(in the rows, 128 means zero)
Turns in one plane each, and the order they were made in; the first pair answered:
turn W:
[139 116 155 144 118 112 140 138 139 118 154 130 125 125] |-> [135 125 153 143 116 117 143 137 147 125 150 128 127 128]
[136  92 107 140 107 137 124 135 139 125 129 128 125 129] |-> [118 123 123 124 107 123 133 151 143 157 112 120 132 109]
[123  77 130 157 126 153 101 149 143 104 151 145 138 118] |-> [115 101 121 134 118 126 165 154 165 169 114 112 123 142]
turn A:
[111 124 127 136 127 134 108 133 116 137 115 128 139 107] |-> [123 143 155 130 131 129 137 127 130 136 123 107 135 135]
[115 163 120  98 142 130 167 121 118 167 102  99 135 127] |-> [100 137 104 118 115 125 137 135 114 173  98 116 154  98]
[173  67  76 146 101 111 115 101 105 168 143 136 135 164] |-> [170  79 146 163  91  83 136 129 137 174 163 120 128 156]
[113 153 102  85 144 117 165 106 132 170  84 105 118 147] |-> [ 96 122 102 125 101 107 123 145 127 183  90 127 151  87]
turn B:
[160  96  68 122 147 109 135 101 152 127 134 105 108 180] |-> [166 110 122 123 169 129  98  97 137  70 161 120 121 168]
[151  84 109 154 117 129 108 120 116 112 146 144 126 132] |-> [151 137 175 142 136 120 118 134 132 108 158 127 121 131]
[143 165 120  88 154 130 172 110 134 123 104 105  81 191] |-> [142 114  60  99 148 150 136  93 108 101 112 128  95 187]
[130 150 118 103 157 156 124 106 119 102 132 127 117 139] |-> [130 160 116 101 152 142 149 111 130 129 116 112 105 148]
turn Y:
[136  86  93 145 101 102 140 134 147 148 126 125 119 139] |-> [145  75  92 146 116 111 130 121 141 124 130 130 116 146]
[107 128 102 145 105 144 137 112 152 128  85 127 126 140] |-> [108 121 102 155 109 143 127 110 150 119 102 140 135 125]
[122 162 165 172 162 104 117  95 128  94 147 116 156 132] |-> [120 177 168 159 165  96 132 100 137 116 131 102 152 135]
Then:
Each pair is 2 to 3 turns apart.
[122 162 124  57 168 159 113 103 128  81 144 136 140 117] |-> [138  89  66  93 146 156 109 104 130  80 159 149 133 126]	Y A W
[146 109 127 131 151 136 137 101 121  86 155 145 124 166] |-> [107 154 131 113 146 146  99 120 107 120 108 154 156 110]	W A B
[127  95  74 129 150 153 106 103 115 103 126 125 131 133] |-> [ 96 147 119 133 126 108 133 150 136 173 101 106 136  99]	W A
[152 179 168 113 124  92 184 137 190 180 153 129  79 143] |-> [150 171  97  76 146 118 182  93 160 167 125 136  73 171]	A A A
[141 152 151 113 127 111 176 120 140 131 123  91  93 167] |-> [103 166 120 100 109 119 124 139 116 167  86 112 140  95]	B W
[132  87  92 125 110 141 103 109 133 104 141 159 122 145] |-> [127 113  83 117 111 126 141 110 148 149 109 140 105 158]	W W W
[125 132 170 126 105  92 195 138 153 158 137 105 104 131] |-> [124 122 189 138 126 132 113 123 116  69 177 144 134 104]	B B
[142 149 146 126 131 105 183 135 165 157 130 102 101 159] |-> [101 149 106 119 112 109 135 149 133 185  85 122 140 100]	B W
[125 132 148 137 100 110 143 145 144 165 133 124 143 122] |-> [127  98 104 142  97 115 133 138 141 160 134 132 145 118]	B W
[144 110 105 117 154 144 168 109 129  93 120 125  88 180] |-> [122 104  97 141 112 117 174 153 145 163 100 115 104 140]	B A W
[104 132  86 141 124 113 208 145 167 192 115  98 102 155] |-> [ 84 141 105 148 129 168  63 145 100 109 130 159 175  65]	B W W
[136 115 107 108 142 137 109 110 110  87 147 162 114 147] |-> [140 108 123 131 114  89 165 141 151 149 143 131  98 157]	A W
[127 121  99 122 125 100 174 114 147 181 111  98 104 150] |-> [124 107  74 123 122 116 160 107 136 179 107 109 116 141]	A A A
[114 154 119 129 139 143 101 145 103 130 115 145 163  66] |-> [122 143  69 107 142 144 135 118 107 150  90 135 137 103]	B A B
[148 102  62 119 137 152 128  79 100 104 128 138 116 162] |-> [145 111  76 115 121 124 175 102 127 162 110 112 109 167]	B A W
[ 90 138 156 115 120  94 130 154 129 171  81 134 180  61] |-> [104 102 183 150  97  79 151 169 158 160 117 124 166  77]	A B A
[118 136  79 118 117 141 123 142 144 178 101 141 143 112] |-> [147 120 134 149 126 150  88 146 150 107 166 155 146 106]	A W
[121  79  98 140  91 129 159 145 137 193 127 116  93 117] |-> [140 110 167 135 106 124 178 148 157 170 144 100  81 137]	Y B B
[144 126 133 121 154 134 134 105 115  93 141 126 110 164] |-> [126 149 176 136 131 121  98 144 123 105 141 128 140 107]	B A B
[118 136 140 151  89  97 130 164 144 167 122 110 157  98] |-> [153  78 107 164  99 119 139 132 140 113 157 115 131 153]	B B W
[133 134 135 151 126 148  60 112 107  86 140 155 145 106] |-> [156 118 135 145 145 154  92  95 121  69 159 139 118 146]	B W A
[161 102  75 110 130 123 198  94 143 164 133 119  87 186] |-> [101 184 126  76 130 147  88 121  92 149  98 159 164  76]	W A A
[156  49  66 145 120 129 167 114 119 103 157 139 106 140] |-> [131 137  91  82 152 124 213  97 121 139 103 115  95 155]	A W A
[113  84 136 164  75  94 169 154 155 182 114 103 127 115] |-> [134 133 121  87 172 159 148  65  95  81 103 125 111 175]	B B A
[121  62 126 171  90 114  74 154 123 117 148 157 151  65] |-> [ 98 143 182 135 100 105  83 167 127 142 123 141 162  50]	W A W
[142 128 126  96 165 148  80 110 101 114 116 122 139 170] |-> [140 141 152  98 168 144  80 120 109 110 122 110 136 163]	B W
[120 114  83 106 130 150  77 113  84 115 112 149 168 102] |-> [168  89 167 153 134 116 142 126 143  88 188 119 128 159]	A W
[139 110  79 152 102  84 160 104 143 185 121 115 120 138] |-> [113 138 117 155  92  89  99 130 120 185 108 133 162  73]	W B B
[127 148 136 102 138 125 162 107 126 110 116 117 109 155] |-> [119 103 131 151  97 115 119 151 134 135 127 139 142  95]	B A
[124 106  84 120 143 162  78 104  99  92 105 165 135 137] |-> [123 116 151 160  89  98 146 171 166 178 108 124 119 126]	A B
[134  89 108 148  97 121 100 138 134 149 126 122 118 113] |-> [137 151 132  97 150 139 109  96 113 121 114 116 104 144]	A W A
[160 165 191 115 193 162  98 111 100  44 171 135 139 149] |-> [112  62  48 170  84 106 107 160 123 190 108 140 158  90]	A W A
[131  84  68 159 120 146 106 101 105 118 129 132 126 138] |-> [112 151  98 117 126 120 147 115 125 189  90 104 118 141]	W A A
[118 178 182  83 131 113 119 159 138 151 134 152 148  96] |-> [126 154 137  92 111  93 167 159 154 199 121 141 123 132]	B A
[110 122 122 139  98  95 123 151 129 165 116 120 131  95] |-> [132 109  97 148  99  98 134 141 140 161 118 119 118 120]	W W
[122 186  65  89 141 151 161  73 124 130  83 130 141 153] |-> [106 195 174 146 107 128  94 138 133 120 129 148 190  69]	W A
[107 145 175 137 104 105 129 168 148 164 110 120 142  79] |-> [ 98 121 101 128 106 127  95 141 112 162  86 143 159  80]	A A
[149  76 129 166  97 115 138 140 145 125 155 133 123 143] |-> [137  75 123 159 109 131 102 129 120 101 149 150 140 123]	B A A
[102 108  81 137  98 144  91 152 119 139 112 168 148  83] |-> [108 165  88  82 138 151 119 127 102 140  79 152 131 117]	A A W
